X =
[[66 69 58 58]
 [18 52 86 76]
 [72 61 60 65]
 [71 42 81 22]
 [41 36 14 51]
 [67 64 57 53]
 [65 61 47 53]
 [63 60 37 55]
 [70 27 77 77]
 [96 71 59 46]]
Read off the first entry in the row that holds the smallest entry.
A: 41
Read off the third entry from the end, reading row by row.
A: 71
The third entry on the diagonal from the top-right corner is 61
The entry just left of 14 is 36
The smallest entry in the first column is 18
The bottom-right entry -> 46
The entry just right of 86 is 76
Read off the entry directly below 22.
A: 51
The second entry from the end, reading row by row -> 59
Read off the top entry of the column that holds the smallest entry.
A: 58
The first entry, reading row by row: 66
Read off the minimum.
A: 14
The largest entry in the first row: 69
Read off the entry in the top-right corner.
A: 58
The third largest entry is 81
The 5th entry from the end, reading row by row is 77
Read off the 2nd entry on the main diagonal.
A: 52

Questions about the array below. Indices start at 1.
1) Report the top-right entry.
2) Report the entry in the bottom-left corner.
3) Report the entry at row 1, column 2.
4) Report the entry at row 2, column 3.
5) Report the entry at row 1, column 1.
6) Report the entry at row 1, column 3.
7) Report the entry just right of -6.3.
8) Report the minimum.
[[ -5.5  -6.1   7.6  15.0   6.8  -4.8 -33.8]
 [ 11.0   5.8   1.9  -6.3 -10.7   7.2  27.8]
 [-37.5  -5.5  -3.5   4.9  -8.3   6.6  -9.8]
 [ -0.2   3.8 -12.1 -13.1  -5.3  12.0  34.0]
 [-24.8 -12.1   4.0  -5.7   1.5   3.4  -5.1]
 [ -6.9  -7.6  -9.6 -18.2  17.4  -6.5  54.0]]
1) -33.8
2) -6.9
3) -6.1
4) 1.9
5) -5.5
6) 7.6
7) -10.7
8) -37.5

Read these off the grid that follows.
1) Read off the entry just right of -1.7.
2) Read off the fifth-last entry, reading row by row.
3) Read off the 3rd entry on the main diagonal.
4) Read off the second entry, reading row by row.
5) Read off the top entry of the column that holds the smallest entry.
6) Read off the bottom-right entry.
7) Read off the entry just right of the smallest entry.
8) Read off the entry directly above -1.2.
[[ 10.8 -14.2  -0.5   8.1   6.3]
 [-56.3  32.9   0.2  -9.2   2.5]
 [  4.8 -10.2  -1.3  -2.5  -5.6]
 [ -4.1  -1.2  -1.8  13.4  -0.9]
 [ -7.5  24.4   0.1  10.3  -3.5]
 [-14.1   2.2  -2.8  -2.2  -1.0]
 [ 10.0 -28.3   3.6  -2.8  -6.3]
 [ -1.7  -2.0   0.0  -5.8   2.0]]
1) -2.0
2) -1.7
3) -1.3
4) -14.2
5) 10.8
6) 2.0
7) 32.9
8) -10.2

Questions about the row below.
1) Give the entry just right of 8.2.
2) Give the entry just left of -39.0.
3) Give the first entry.
4) Give the entry just left of 12.4.
5) Give the entry just left of 21.8.
6) Give the 2nd entry from the right.
7) Give the entry just right of -11.5.
8) Give the largest entry.
[-10.4 -18.2   8.2  -1.8  27.1  21.8 -24.5 -11.5 -10.3  -4.8  28.6  12.4
 -46.6 -29.2 -39.0  49.1]
1) -1.8
2) -29.2
3) -10.4
4) 28.6
5) 27.1
6) -39.0
7) -10.3
8) 49.1

data = [ 23.2   4.3   0.9 -12.4  -9.2 -23.5 -34.4 -48.6 -42.3 -50.5 -21.0]
Find the 2nd entry from the left.
A: 4.3
The 1st entry from the right is -21.0
The 4th entry: -12.4
Find the third entry from the left.
A: 0.9
Find the entry just left of the centre entry.
A: -9.2
The entry just right of -23.5 is -34.4
The second entry from the right: -50.5
Find the 1st entry.
A: 23.2

M =
[[639 461 479 646 697 624 448 479 469 670 600 574 644 185]
 [590 419 449 671 641 619 436 535 442 692 598 568 687 231]
 [565 420 457 717 658 595 395 529 441 702 603 612 634 221]
 [558 501 469 407 295 591 569 532 607 468 555 252 406 423]
 [607 456 479 657 684 609 422 495 453 663 588 561 684 190]
 [355 435 221 492 408 587 459 388 475 515 481 448 914 533]
 [587 417 438 707 684 572 383 525 443 654 576 548 656 233]
 [507 519 494 397 293 637 519 504 594 475 536 259 394 375]
 [521 516 492 401 280 612 513 511 586 486 551 257 380 406]
 [544 494 479 410 308 603 551 542 606 471 536 239 421 439]]
The largest entry in the first row: 697
Find the smallest entry in the first column.
Answer: 355
The top-right entry is 185
Find the entry directly below 656.
Answer: 394
The bottom entry of the column that holds the smallest entry -> 439
Find the 2nd entry on the diagonal from the top-right corner.
Answer: 687
Find the entry just right of 687.
Answer: 231
Find the entry directly above 233.
Answer: 533
The bottom entry of the column that holds the largest entry is 421
Find the top entry of the column that holds the largest entry.
Answer: 644
The entry directly below the largest entry -> 656
Find the first entry in reading order.
Answer: 639
Find the entry directly above 591.
Answer: 595
Find the fourth-last entry, reading row by row.
Answer: 536
Find the 3rd entry on the diagonal from the top-right corner.
Answer: 612
Find the entry just left of 619.
Answer: 641
Find the bottom-left entry.
Answer: 544
The entry just right of 641: 619
The 2nd smallest entry is 190
Find the entry directly above 355.
Answer: 607
The fifth entry from the end, reading row by row -> 471
The 3rd entry on the main diagonal: 457
Find the entry directly below 511.
Answer: 542
The entry directly below 657: 492
Find the entry directly above 257.
Answer: 259
The second largest entry is 717
Find the entry just right of 561.
Answer: 684
The entry just right of 515 -> 481
The entry directly below 555: 588
The entry directly above 501: 420

Questions about the array below.
1) Give the entry directly above -35.4.
2) Give the entry directly above -5.6.
3) Give the entry directly above the largest entry.
4) Give the fourth-last entry, reading row by row.
5) Give the entry just right of the centre entry.
6) Give the first entry, reading row by row.
7) Give the last entry, reading row by row.
8) Give the entry just left of the largest entry.
-4.7	-32.4	2.4	-21.5	-41.8
-7.4	-35.4	9.5	-13.8	-42.9
4.9	-12.5	-46.8	-25.8	6.8
6.2	-28.7	-38.2	-18.7	-5.6
-8.5	-36.7	1.5	-3.4	-32.2
1) -32.4
2) 6.8
3) 2.4
4) -36.7
5) -25.8
6) -4.7
7) -32.2
8) -35.4
